128 stands for zero in the data rows.
Here are some points:
[152 128  97 135 152 148 165 136 162 169 162 135 169 129 136]
[175 150 162 150 173 163 173  95 204 113 188  99 102 155 150]
[139 102 105 131 175 145 143 113 153 119 143 128 119 138 127]
[141 149  88 172 127 163 205 140 174 144 168 157  97 125 135]
[ 87 117  53 118  68 145 144 168 132 118 136 141 120 130 130]
[118 142 109 105 136 111  84 153  90 152  74 122 172 114  99]
[140 146 150 153  77 115 153 100 159 160 149 115 135 132 120]
[108 119 156 115  85  95  76 125  78 104 109 125 101 106 144]
[143 101 108 116 145  79 153 132  93 114 138 193 131 107 152]
[172  80 161 163 226 152 180  99 203 102 217 119 128 123 169]
[176 161 171 143 188 159 141  86 148 166 115 115 111 162 124]
[134 136 106 157 124 165 158  98 165 129 158 105  99 132 138]
[ 97 143  98 126  65 122 112 164 102 144  84 141 116 137  90]
[104 127  77  90 145 128 112 174 123 145  93 130 152 129 110]
[107 136 108 121 172 129 124 226  97 133  84 171 149  96  95]
[110  96  99 126 125 164 127 136 123 128 128 125 136 157 110]
[166 120 175 151 118 139 180  74 170 119 203 127 107 142 179]
[108  73 168 124  67 150 112 129  94 125 159 134 136 133 151]
[122 173 127 140 147 170 157 179 151 148 130 126 108 108 133]
[ 87 140 103 110  47 101  71 160  95 146  59 113 179 119  60]
[142 116 134 139 149 148 129  97 135 138 142 118 126 133 139]
[123 110 113 128 117  87 129 122 126 123 117 143 159 122  96]
[ 70 134  80 106 110 143 128 241  86 140  72 177 121 106 104]
[142 104  86 104 214 148 163 158 143 129 133 151 155 134 141]
[150 145 188 150 145 161 126 128 140 120 162 106 115 135 146]
[125 112 139 130 101 108 119 114  97 115 134 140 116 120 135]
[107  53 134 127 141 183 134 139 117  99 191 130 133 126 178]
[113 134 100 153 109 115 170 121 135  85 162 151  79 107 157]
[ 97 112 144  86 112 100  60 138 104 170  49 108 178 127  88]
[131 128 125 127 144 160 110 106 124 138 115 100 120 157 120]
[110 102 126 113 119  93 105 130  74  89 103 151 116 127 122]
[108  56 102  95 161 140 115 152 114 116 126 140 154 130 127]
[110  63 129 115 139 140  93 114 133 116 142  93 174 126 122]
[124 120 154 139 166 152 134 133 141 121 147 124 128  94 157]
[162 148 159 149 175 167 134  82 136 146 125 110 109 165 131]
[126 127 139 118 106  98 101 164  90 147  93 145 180 118  88]
[149 104 140 114 198  91 103 119 120 104 116 127 162 129 107]
[123 156 120 121 112 128 141 149 138 138 115 138 111 111 142]
[126 105  95 118 106  77 144 137  98 120 127 183 128 104 129]
[152 143 133 161  73 132 144 106 168 144 194 101 133 105 155]
[124 118 178 128 108  95 106  98 112 138 125 126 130  89 161]
[106 103 100 116  87 105 103 132 119 132 108 124 173 124  91]
[149 101 109 121 165  93 162 126 111  96 159 182 123 112 165]
[149  79 162 157 175 169 205 132 156 142 217 179 135  81 205]
[137 143 158 142  98 157 137 156 138 165 136 126 171 146  96]
[160 181 127 178 205 170 227 126 208 108 205 140  61 116 176]
[165 140 186 145 136 180 146 127 170 158 180 114 138 127 161]
[ 98  92 102  64 171  84  25 122  31 132  12 123 165 140  85]
[110 105 147 130  71 141 130 119  99  97 169 123 109 144 162]
[148 136 126 115 143  95 118 119 121 114 126 135 124 138 133]
[149 125 159 127 128 140 136 111 140 129 162 121 114 136 162]
[166 138 147 150 174 165 161  98 140 176 146 142 129 133 146]
[130 148 127 114 161 142 132 157 140 153 104 123 139 129 112]
[124 139 127 156 157 198 193 161 190  93 198 126  58 117 175]
[118 102 121  95 137 137 115 166 104 139 105 149 157 141 120]
[ 91  81 138  89  68  90  51  98  91 138  65  99 181 157  80]
[107 106 115 125 109 105 111 112 100  91 123 128 103 124 131]
[142 173  85 149 124 135 133  80 185 134 115  83  89 162  99]
[ 89 130 112 117 108 148  88 165 126 119  83  84 145 148  70]
[110 144  92 103 119 100  85 190  78 151  58 138 175 118  72]
[221 173 195 224 228 189 255  51 255 111 255 128  35 121 227]
[107  97 111 113 113 116 107 150  47 144  82 167 164 140  91]
[125  88 132 134 148 144 155 101 137  86 173 134 104 135 161]
[197 164 161 186 190 193 215  89 255 123 225  92 100 171 146]
[ 82  86 130  94   6 109  81 153  59 163  97 145 176 110 126]
[141 148 114 106 104 120 109 139 140 173  82 115 184 174  57]
[109 149 121 150 131 159 147 163 113 106 139 147  83  97 148]
[159 135 196 150  88 113 126  95 118 149 147 118 165 132 115]
[ 93  93  78  90  62  89  95 140  93 119 101 134 150 126 118]
[185 150 176 156 191 130 159  98 157 117 172 124 115 131 149]
[155 130 128 117 100 111 117 123 143 163 124 122 170 159 101]
[106 123  72  99 156 105 147 182  98 108  97 191 113 116 126]
[179 175 153 167 237 180 178  92 188 120 163 117  51 141 159]
[107 115  95  98 104 108 126 164  89 132 107 164 156 137 110]
[118 128  94 140 109 148 129 114 133 135 130 114 126 138 119]
[142 109 164 123 128 159 121 112 164 169 155  91 168 121 141]
[126 148 123 165 130 142 158 109 191  88 182 106  64 101 173]
[117 149  87  98 103 128 105 166 125 161  93 125 156 141 100]
[104 158 124 134  64 186 146 165 157 152 159 109  98 126 154]
[114  83 160  82 104 118  67 137  68 124  97 125 162 148 123]
[146 145 131 193 113 176 202  96 188 104 221 119  66 118 183]
[136 163  93  96 133  75 106 150  95 155  67 144 159 124  89]
[ 98 122 106 102  79  84  70 146  33 145  38 152 147 148  66]
[111 136 128 134 111 136 105 109 134  90 118  93  78 129 129]
[143 126  81 160 107 131 194 101 193  91 214 135  74 126 172]
[136 113 126 121 121 121 119  94 136 109 165 112 128 127 166]
[163 114 149 140 205 123 137 112 156  98 158 121 133 120 134]
[171 143 160 178 187 113 175  82 186  80 190 120  87 113 148]
[154 144 218 161 114 107 120  61 134 108 162  97 100 130 152]
[138 106 134 131  97  96 137  69 127  91 152 127 120 159 134]
[139 127 175 104 109 106  74 159  71 160  86 135 187 137  91]
[ 88 128 102  82  41  95  69 185  47 146  72 145 157 126 108]
[115 135 112  89 115  96  54 154  86 148  42 107 184 148  54]
[125 100 144 125  79  81 118 101  99 142 114 143 170 143 100]
[133 106 123  99 205 119 122 119 128  78 127 128 102 140 149]
[133 169 152 148  58  97 108 110 129 123 117 100 135 132  98]
[155 129 119 143 185 150 140 135 106 160 141 167 126 115 160]
[121  93 141  86 219 161  71 168  68 154  50 135 164 156  90]
[140  77 135 145 150 136 180  90 154 118 192 143 143 138 157]
[101  91  97  73 165  81  42 104  44 126  36 125 153 136 100]
[103 122 184 121 115 167 103 149 135 160 106  92 155 139 106]
[125 147 125 127 123  97 135  95 137  70 127 120  62 130 147]
[170 163 171 139 190 138 133 120 168 116 134 104 109 154 116]
[133  68 158 113 108 101 104 130  83 167 112 151 231 132  87]
[112 104 102  90 128 113 107 167  94 125  99 159 157 132 117]
[111 153 120 121 108 127  99 158  83 149  70 140 118 137  90]
[ 89  84 130  92  82 111  72 129  86 153  95 122 178 121 123]
[121 154 128 127  84 141 142 164 112 145 142 154 120 111 158]
[155 163 140 148 136 184 158  90 161 194 130 106 109 170 134]
[122 157  78 150 200 114 193 117 157  86 144 159  65  98 169]
[118 135  93 111  95 127 106 156  73 216  63 164 170 127  98]
[131 141 116  90  89  86  76 131 103 140  76 119 156 157  92]
[145  99 141 126 133 118 154 114 112 118 174 164 125 111 182]
[ 65 140  32  80  98 114  77 208  72 114  69 142 129  97 122]
[175 121 153 145 153 106 144  87 146 128 166 125 154 136 126]
[139 145 131 118  96  67  91 114  63 159  66 158 138 126  91]
[159 100 120 148 176 116 169  81 145 109 163 150 115 136 145]
[107  83 122  99 109 111 104 137  91 114 124 142 146 127 139]
[187 157 165 176 175 175 198  73 215 113 224  97  82 146 186]
[114 134 130 156 161 147 168 134 174  93 164 131  69 105 165]
[ 83 183  89 100  51 137  80 171 128 152  67  84 113 137 102]
[168 151 158 146 164 159 159 103 190 122 170 103 114 149 138]
[108 138 124 133 116 130 102 102 139  88 118  91  74 136 122]
[127 112 115 132 172  84 131 104 116 102 126 141 136 100 135]
[ 95 143 111 113  48 157 121 180 128 165 121 123 124 136 124]
[120 126  95 154 102 135 168 145 171 132 168 141 134  98 133]
[110  68 142  90 141 124 102 163  82 173  80 166 204 130 100]
[151 104 186 166 167 139 139  55 165 102 213  90 110  90 201]
[130  91  94 114  78  43 119 108  95 151  99 169 200 120  87]
[161 111 160 158 165 138 170 132 142 125 179 147 151 119 137]
[108 146  98 103  96  82  83 130 145 168  51  98 160 120  69]
[122 115  89 140 102 118 136 111 180 121 147  98 150 133  96]
[147 159 161 125 128 131 103 121 101 173  81 135 131 137 106]
[128 171 168 143 141 190 148 166 164 133 153 105  87 118 162]
[137 127 172 129 130 100  99 127 113 125 100 125 147 118  98]
[123 145 140 172 133 174 182 150 191 121 179 126  96 106 151]
[147 106  92 151 174 142 206 102 188  84 205 143  86 126 172]
[106 117 114 127 135 137 132 155 126  84 161 142  83  92 180]
[163 157 151 142 176 151 163 150 162 113 161 136  92 142 150]
[ 89 131  84  95  72 123 106 172 107 135 111 131 121 113 136]
[129  82 136 129 213 159 151 127 170  94 157 118 121 125 145]
[161 163 130 134 126 125 131  90 167 136 148  92 118 144 136]
[161 145 173 123 133 105 116 158  84 165  96 163 169 142  95]
[120 170 142 161 121 161 147 172 154 126 146 121 108 105 127]
[162 148  98 152 202 136 208 137 198  91 193 159  68 111 179]
[119 113 126 136  98 112 120  79 132 124 138  95 159 139 114]
[117  90 173 130 131 141 111  84 131 114 152  89 142 137 144]
[112  87 104 118 130 145 132 147 114 134 139 148 140 120 133]
[157 183 185 158 142 178 148 135 166 119 167 102  84 135 159]
[152 160 135 176 184 182 180 114 197 112 198  94  90 109 173]
[141 114 105 160 134 168 200  97 211  81 236 120  66 124 196]
[128  60 100 112 137 112 127 115 110 128 131 154 159 138 120]
[162 168 136 138 170 144 133 108 131 166  95 129 111 160 105]
[193 183 127 170 215 132 184  67 204 131 142 118  69 160 124]
[128 127 123 146 143 137 168 150 120  93 158 167  92 109 154]
[ 96 101 135 101  61  87  73 136  52 106  99 143 135 123 130]
[139 138 126 115 184 124 143 185  79 143 103 184 140 136 120]
[116 101 122 121 148 139 149 159 128 176 122 152 181 103 122]
[ 91 129 103 127  78  86 104 129 101 101 115 130 110  90 134]
[157 155 105 155 149 106 146  91 184 117 169 107 107 111 142]
[138 165 136 145 161 125 117 104 152 109 136  91 100 115 138]
[131 160 128 130 104 125 140 136 138 162 116 124 140 135 107]
[167 174 152 178 161 170 208 132 201 135 216 134  66 104 188]
[188 152 111 172 168 170 223  91 194 195 172 154 122 159 140]
[119  92 124 149 108 145 142 105  95 115 185 146 128  99 183]
[121 115 125 108  98  79  88 161  68 167  88 156 204  95  98]
[162 122 147 168 198 150 185  83 183  82 202 129  72 122 176]
[165 111 163 162 170 129 171 123 130 116 184 161 150 118 142]
[159 116 137 127 152 106 127 112 129 129 140 133 168 137 113]
[115 166 102 111 115  87 124 140 138 156  46 134 140 137  66]
[155 162 149 151 154 161 171  99 188 118 185 102  86 147 164]
[157 102 140 151 201 158 170  75 177 104 183 122  92 120 184]
[121 133 132  94 110  72  37 123  68 126  56 102 176 129  79]
[133 117 116 136 127 120 136 144 131 148 141 135 173 112 111]
[113 149  79  97  53 106  82 180 111 196  63 127 204 121  68]
[111 114 146 111  78 154 143 185  87 166 124 173 153 126 142]
[141 132 143 135 145  71 112 113 114 105 111 135 128 115 106]
[117  98 153 120  99 118 102  78 137 125 123  92 142 148 120]
[133 155 120 137 151 153 158 156 162 161 131 129 136 108 126]
[154 132 137 116 117 111 102  95 151 141 127  92 156 153 101]
[135 155 112 123  83 124 125 172 117 173 114 139 166 129 102]
[139 128 168 135 121 130 148 112 128 102 150 133 105 130 153]
[144 131  90 122 138 142 148 136 143 176 140 133 182 126 124]
[179 132 128 150 168  99 171  97 153 124 172 148 149 123 136]
[124 110 172 142 115 147 159 117 133 133 164 144 129 109 171]
[154 131 108 130 173 128 193 141 164 143 169 173 123 102 167]
[163 148 155 152 126 150 146  95 176 131 168  92 127 153 126]
[140  77 182 135 182 144 152  97 127  71 178 137  95 132 167]
[128 127 161 101 107 103  68 123  65 177  62 120 201 146  77]
[111 127 116 137  69 126 119 123  97 134 124 134 126 113 126]
[138 139 183 126 107 176 114 141 111 180 132 110 159 152 130]
[148 108 155 132 119 149 115  98 110 173 120 125 160 157 110]
[131 143 155 151 186 195 181 159 166  83 171 131  68 128 173]
[120 132 133  88  96 101  84 147  85 157  85 136 154 141 112]
Then 12 other points, each followed by its number:
[103 123  63 104  87  51  80 149  95 141  73 138 183 105  71] 0
[136 148 111 146 130 114 150 156 156 124 137 140 127 102 114] 1
[132 116 160 151 155 155 135 103 186  89 175  82  94 123 153] 2
[193 177 123 159 203 123 162  68 190 137 123 112  82 163 110] 3
[139 128 113 114 142 129 153 161 135 142 123 166 138 131 127] 4
[113 110 163 103 168 151 104 168 109 162  82 127 170 125 101] 5
[ 80 130  98 103  92 116  90 196  46 128  66 160 129  97 108] 6
[ 91  65  99  90 115 104  84 133  74  80 122 127 142 116 142] 7
[135 108 151 106 155 155 128 145 103 130 138 137 149 158 142] 8
[105 120 161  97  93 106  66 127  59 144  50 128 142 129 101] 9
[137  61 150 107 177  68  99 100  74  95 107 146 176 138 101] 10
[118 133 125 109 149 100  91 126 105 136  76 114 154 126  88] 11
Which two of these numbered points are nearest to each point below, ignoring the direction in which the first points spread most? Their numbers follow each, nearest first.
[115  50 113  84  94  42  85 106  49 153  80 171 231 130  85] > 10 0
[156 137 121 137 155 147 185 145 157 133 160 162 116 128 150] > 4 1
[ 91 102 100  87  98 110  75 144  72 100 107 130 137 111 146] > 7 6
[150 113 160 129 174 165 146 124 134 112 170 125 123 156 156] > 8 5
[145 108 157 116 184 141 144 154 102 118 144 164 134 144 153] > 8 4
[153 189 110 129 159  84 113 115 161 106  81 100 111 148  72] > 3 11
[162  66 147 152 155 119 186  58 164 117 211 152 150 129 169] > 10 8
[141 152 109 162 146 131 176 152 190 119 163 133 111 107 123] > 1 0
[108 162 164 111 107 148  56 115  70 172  50  99 113 143 115] > 9 11
[117 104  73 106 106  62  99  86 145 110 117 118 131 114 127] > 0 7
[124 151 112 152 114 108 155 157 141 137 129 155 137  85 119] > 1 0
[102  89 127 115  94 124  80 131 127 131 122  95 171 124 108] > 2 11
[127 173 133 145  69 120 126 140 140 146 118 110 134 119 100] > 1 0
[117  84 143  70 206 142  43 183  40 161  24 143 185 160  67] > 5 8
[159 142 180 110 250 140 121 153 120 132  94 134 142 140 107] > 5 11
[130 163 177 135 139 175  98 107 105 152 103  98  88 141 152] > 9 11
[136  90 143 113 195  97 123 132  88  78 123 169 109 115 145] > 10 7
[139 156 130  93 135 124  90 120  74 208  21 138 158 180  75] > 3 11
[ 77 160  87 109   0 105  65 198  77 188  58 123 187  99  64] > 1 0
[133 106 133 145 155 151 164 114 154  62 196 131  63 142 182] > 7 2
[165 106 151 142 234 106 169  70 165  95 144 133 122 141 126] > 10 11
[126 130 147 139  94 135 129 107 114 163 113 131 129 129 130] > 9 11
[ 66 146  79  90  73 127  76 197  74 110  70 130 110 105 135] > 6 1
[139 156 130 133 144 128 130 116 142 135 124 105 133 131 118] > 11 1
[117 161 173 124 129 173  78 106  98 159  78  87  93 149 137] > 9 2
[153 109 154 120 197 147 162 148 118 118 157 163 128 147 151] > 8 4
[ 98  64 130  93 115 119  98 130  93 151  91 135 198 156  92] > 8 5
[163 118 139 154 174 148 215 122 155 113 196 183 104 130 173] > 4 8
[ 90  97  85  84  83  82  72 151  54  98  89 149 140 138 119] > 7 6
[168 173 124 119 140  56 111 118 116 143  81 147 136 143  86] > 3 11
[148 129 101 117 144 111 168 144 141 160 147 173 145 108 152] > 4 1
[112 163 110  96  88 133  73 120  87 212  27 112 159 172  70] > 3 11
[138 165 110 130 119 120 146 139 156 131 125 127 109 135 120] > 1 4
[115  86 128 130 146 137 145 108 131  80 161 125 111 133 149] > 7 2
[125  65 122  91 146  87  82 134  98 137  96 137 207 126  93] > 10 11
[ 78  76 140  68  83  99  55 169  30 185  35 156 218 125  86] > 8 5
[112  73 128 127 113 149  95  95  95 103 155 110 124 117 172] > 7 2
[100 124 139 145 105 163 144 163 115 107 149 147  89 105 159] > 6 1
[151 173 112 129 165 103 118 119  99 147  70 153 105 138 101] > 3 11
[114  89 120 143  96 132 128 111  78 119 169 149 136  94 172] > 7 6
[117 106 146 122  96  99 106 110  70 115 105 148 134 130 119] > 9 2
[172 164 176 172 131 166 165  73 169 168 172 117  83 152 165] > 9 11
[106  68  86  89  28  56  74 102  58 170  65 142 215 157  52] > 0 11
[112  86  94 121 161 138 152 174 116 147 146 168 170  97 139] > 4 8
[141 159 148 144 101 114 104  86 118 123 132 114  83 113 151] > 9 2
[112 115 136 107 135  90  80 136  91 141  68 126 185 105  92] > 11 9
[159  97 119 154 122  85 177  76 165 130 173 153 157 118 131] > 0 1
[ 95 125 114  89 127  53  59 121  61 115  26 121 150 137  71] > 11 9
[101  93 173 144 150 196 153 142 135 115 176 121 118 109 181] > 8 5
[135 139 143 134 144 129 144 116 174 140 115 104 130 146  99] > 11 2
[107 106 152 125 127 129  91 131 128 106 122  96 134 116 124] > 2 9
[129 109 114 124 204 158 158 131 161  61 171 124  81 129 171] > 7 8
[170 171 124 146 209 135 166 106 181  92 163 118  78 146 151] > 11 3
[158 201 122 177 124 154 174 127 201 103 201  98  53 115 172] > 1 6
[ 96  83  81  98 137 104 111 190  70 159  95 176 200  95 105] > 4 1
[107  89 122 101  97 116 107 137  95 116 123 138 144 126 141] > 7 8
[ 90 117  89  80 127 109  77 213  16 181   4 187 196 127  52] > 4 5
[152 159 160 155 118 120 121  78 139 112 153 109  70 102 165] > 9 2
[194 171 176 181 235 130 188  92 189  80 186 127  68 116 161] > 11 9
[141  83 168 120 163 116 100  83 106 112 117 117 137 149 120] > 10 9
[174 146 185 137 255 155 158 135 160 125 128 126 120 137 130] > 5 11
[199 156 163 191 210 188 243 116 228 111 255 145  72 113 208] > 4 1
[163 151 116 201 168 152 218  84 250  85 243 102  72  96 183] > 0 1
[169 152 163 178 183 222 203 118 212 118 247 102  81 127 208] > 8 5
[ 86 122  53  94  70  77  90 140 124 144  59 121 170 133  64] > 0 1
[135 140 200 135  84  80  80  81  90 125 111 100 131 130 120] > 9 2
[136  89 152 144 208 141 161  84 148  77 171 134 109 120 170] > 10 7
[ 99 124  61 112  91  92 117 135 153 135  90 120 147 132  84] > 0 1
[134 122 174 133 193 199 115 136 112 146 119 120 122 135 142] > 5 8
[128 153 106 114 125 145 112 178  93 199  64 163 153 142  86] > 4 1
[118 120 110 125 123 147 119 119 139  88 173 110  98 108 185] > 7 2
[113 162 103 141 103 130 164 150 170 162 108 130 129 126  92] > 1 4
[139 188 105 153 104 134 146 147 179 114 165 109  80 115 144] > 1 0
[142 127  97 111 147 102 158 146 135 152 130 172 146 102 139] > 4 1
[128 107 131 139 148 150 146 129 104 123 141 153 129 140 128] > 8 4
[135 135 155  70 204  90  58 178  47 173   1 147 206 146  50] > 5 11
[128 117 164 159 159 157 145 103 182  86 181  89  91 112 163] > 2 9
[112 137 123 111 119 164 116 165 114 151 112 119 153 155 115] > 8 4
[108 146 105 141 167 158 172 175 147  81 138 152  58 124 143] > 6 4
[130  91 169 108 134 155 112 121 119 102 153 117 126 148 158] > 8 2
[105  96 114  98 143  80  81 115  91 106 106 124 130 123 133] > 7 11
[ 99  98  91  80 165 119  95 164  95  90  95 135 134 134 128] > 7 8
[ 77 107 145 137 104 193 102 154 136 104 151  79 124 116 145] > 2 7
[128 144 143 179 136 182 194 130 208 116 196 119  83 106 164] > 1 6
[127 100 122 136 191  92 148  93 125  95 143 141 131 105 146] > 10 11
[122 117 162 110 174 169  89 136  79 152  84 123 141 138 124] > 5 8
[126  91 137 122 125 139 135 121 127 107 171 139 120 121 172] > 7 8
[114 126 144 114 128 105 111 118 138 151  81 107 149 144  84] > 11 2
[149 164 107 154  97  81 132  71 130 112 125 125  82 126 123] > 0 9
[149 120 117 140 138 108 182  91 166  95 188 149  88  97 189] > 0 7
[146 131 148 104 161  93  86  99 113 112 102 100 144 144 116] > 11 9
[ 94 107 156 161 131 213 138 140 180  92 194  75  90 112 173] > 2 7
[ 96  89  81 102 140 115 116 196  85 167 100 174 193  88 116] > 4 1
[121 122  95 152 107 141 171 150 169 135 168 141 134 104 137] > 1 4
[151 157 154 153 174 150 155  97 199 121 149  84 113 142 120] > 11 2
[147 163 127 142 153 126 142 118 149 132 129 114 129 134 117] > 11 1
[192 158 179 172 222 194 232 106 245 141 225 120  80 135 180] > 5 4
[ 72 120 104 117  51 133 104 176  79 102 122 141 102  90 155] > 6 7
[119 106 121 161 152 192 195 153 165  92 208 145  76 102 195] > 6 4
[170 164 129 186 181 134 218  76 233 109 209 118  70 108 167] > 0 1
[ 78 138  45  88 111 124  99 200  94 108  87 144 119  93 135] > 6 1
[135 139 138 172 145 164 187 122 204 104 191 117  87 105 163] > 1 2
[134  93 180 110 128 149 108 117 115 111 151 120 127 150 155] > 8 9
[ 85 119 110 103 150 141 108 185  95  78 106 141  92 113 137] > 6 7
[109 168  88 136 127 127 165 178 126  97 130 161  72 114 142] > 6 1
[156 201 148 158 140 127 149  89 168 107 139  89  73 158 118] > 3 11
[ 97 117 127 140  85 141 109 134 130 112 139  94 135 117 126] > 2 1
[152  83 143 120 119 118 111  82  96 165 111 135 187 178  88] > 8 11
[175 139 216 175 171 203 169  99 210 134 216  78 119 127 172] > 5 2
[126  80 160 110 116 110  96 130  97 145 105 131 206 129  94] > 8 5
[123 144 128 131  82 117 105 146 120 161 116 118 168 102 111] > 1 0
[129 123 172 154 156 176 160  98 199 121 183  83 106 123 162] > 2 9
[ 60 100  95  65  60  98  52 216   0 134  27 173 181 128  80] > 6 4
[111 149 145  84  40  83  52 163  40 169  44 134 184 124  87] > 9 1
[174 127 144 137 199 170 162  96 145 201 130 146 149 153 143] > 5 8
[110 129 118 122 110 149  90 121 140 139 129  71 152 116 134] > 2 11
[ 85 109 125 121 102 165 133 167  96 106 138 139 118 117 158] > 6 7
[117 108 159  98 171 163  70 150  57 156  71 129 159 138 115] > 5 8
[117 170  76 108 102 117  89 171 136 148  76 107 153 117  84] > 1 0
[128 120 144 132 106 112 112 115  91 116 136 141 113 124 137] > 9 2
[157 121 130 153 193 110 160  61 165  91 163 104 121 140 137] > 11 10
[117 124 114 115 110 143 146 157 125 139 128 152 138 134 131] > 4 1
[103 124 176 117  95 163  95 158 122 170  99  94 165 143  98] > 5 2
[125 119 124 144 137 136 165 143 112  97 159 169  90 105 155] > 6 4
[142 156 154 150 174 132 162  84 196 116 138 103  82 123 148] > 11 9
[126 121 154 149 117 168 133  88 177 126 159  71 136 151 124] > 2 11
[174 128 147 146 162 116 147  93 155 125 168 124 149 138 131] > 11 0
[110 175  82 134 138 129 166 176 134  95 123 157  67 119 137] > 6 1
[102 103  76  96  81  92 103 141 106 117 104 140 140 131 116] > 0 1
[135 108 160 119 118 152 115 125 150 176 144 100 173 116 144] > 5 2
[131 103 143 143 186 131 153  79 169  78 193 109  77 125 189] > 7 2
[111 122 146 126 122 127  86 137 128 113 107  92 142 126 100] > 2 11
[162 141 152 136 161 143 144 105 167 123 148 107 125 153 131] > 11 2
[157 119  97 132 240 174 195 152 182 116 181 146 122 136 158] > 4 8
[180 138 171 192 192 175 191  60 179  99 229 119  64 119 201] > 9 11
[114 141 131  93 101  93  61 163  73 153  49 121 183 124  76] > 11 9
[129 109 115 132 211 169 176 131 170  62 188 128  71 124 184] > 7 6
[117 121 141 163 112 178 171  73 197 120 204  85  87 143 172] > 2 9
[147 132 146 142 128 119 124  87 106 131 133 136 117 119 144] > 9 11
[ 86  94 129  87 103  99  46 149  75 125  61 109 177 123  88] > 2 11
[129 119  84 149  94 120 187 106 172  94 200 145  84 123 159] > 0 1
[124 122 135 108  82 111 103  94 160 115 127  90 117 130 131] > 2 9
[139 142 204 165 152 212 163 121 198 146 178  78 105 138 153] > 5 2
[110 107 176 121 121 109  91 119  75 134 103 123 163 120 116] > 9 2
[107 118 118 138 131 111 117 106 145  80 137 100  92 123 128] > 2 11
[101 132 117 125  88 117 134 156  98 104 111 153 101 123 127] > 6 1
[153 153 128 136 153 115 135 111 147 144 134 119 145 120 125] > 11 1
[142  89 123 147 171 105 165  91 134  88 183 155 124 125 154] > 10 7
[ 94  95 126 122  90 160 102 122 125 124 137 100 112 116 153] > 2 7
[ 80 100 108  92  83 122  98 189  47 118  91 167 148 127 116] > 6 4
[ 81 146  81 111 102 158 137 247 102 138  83 175 112 112 107] > 6 4
[112 109 112 137  96 165 157 113 171 109 168 101 100 142 141] > 2 1
[148 181 177 119 175 122  79  98  75 155  54 125  97 132 139] > 9 11
[ 89 127 104 109 112 142 124 178 116 109 115 136 111 128 123] > 6 4
[105 118 154  98 123 119  77 147 109 167  63 110 167 122  94] > 5 11
[178 110 141 155 134 123 195  54 194  94 226 128  93 140 182] > 0 2
[ 98 132 115 111 126 111  93 148 116 133  74 114 151 121  92] > 11 1
[157 133 152 203 139 176 221  54 246  79 255  96  48 116 210] > 2 0
[127 130 144  90 149 118 108 167  85 155  74 151 157 144  95] > 5 4
[ 47 134 125 104   0 132  13 155  51 155  73  67 173 111 108] > 2 9
[130 158 146 137 135 114 127 116 152 145  98 108 126 112 108] > 11 1
[139 130 173 122 113 130 106 159 102 157 122 136 167 133 111] > 8 5
[116 116  98  61 129  59  49 160  44 129  40 150 177 148  73] > 11 4
[ 95 126 106 122 103 106  92 134 117  98  96 108 116 123 109] > 2 11
[134  79 115  99 115  59  84 108  97 149  83 131 225 147  56] > 10 11
[125 134 126 114 122 161 116 154 122 158 136 115 153 131 140] > 8 4
[162 108 144 139 201 108 138 108 143  96 158 127 138 125 132] > 10 11
[122  98 156 125 125 118 109  75 149 118 125  94 136 150 114] > 2 11
[106  68 100 105 100 111  95 101 108 115 123 122 154 132 124] > 7 2
[133 115 102 129 152 125 185 153 130 116 155 184 113 111 158] > 4 6
[147  89 125 159 161 110 173  85 148  87 196 149 115 115 167] > 7 0
[ 90 114 127 112 158 153 114 171 102  78 120 132  81 116 155] > 6 7
[139 139 152 131 157  87 121 116 121 127 106 137 126 113 116] > 11 9
[ 54 147  87 102  35  90  71 163  57  73  88 127  74  99 137] > 6 7
[111 130 147 124 121 122  77 137 117 120  92  87 145 126  95] > 2 11
[157 186 151 164  92 104 105  46 215  78 159  29  64 138 127] > 2 9
[128  76 146 107 126 116  83 113  68 144  98 142 173 132 115] > 8 9
[167 143 100 155 153 144 199 103 166 197 141 159 141 159 113] > 4 1
[ 79  59  89  60  80  48  36 169  13 156  19 163 240 128  49] > 10 4
[ 96 125 137 141  48 138 119 151  98 114 143 142  89 101 158] > 6 9
[123 132 105 142 171 176 184 149 184  81 193 123  61 134 176] > 6 4
[129 119 129 143 142 160 144 105 163  74 206  98  79 111 206] > 7 2
[109 145 102 146 100 138 147 143 150 118 123 127  89 138 107] > 1 6
[116 106 159 113 137 127 122 169  63 137  91 177 144 129 105] > 8 4
[108  94  78 121 127 100 137 129 112 106 124 161 131 104 129] > 0 7
[150 113 116 158 156 105 170  45 222  79 213  95  68 114 185] > 0 2
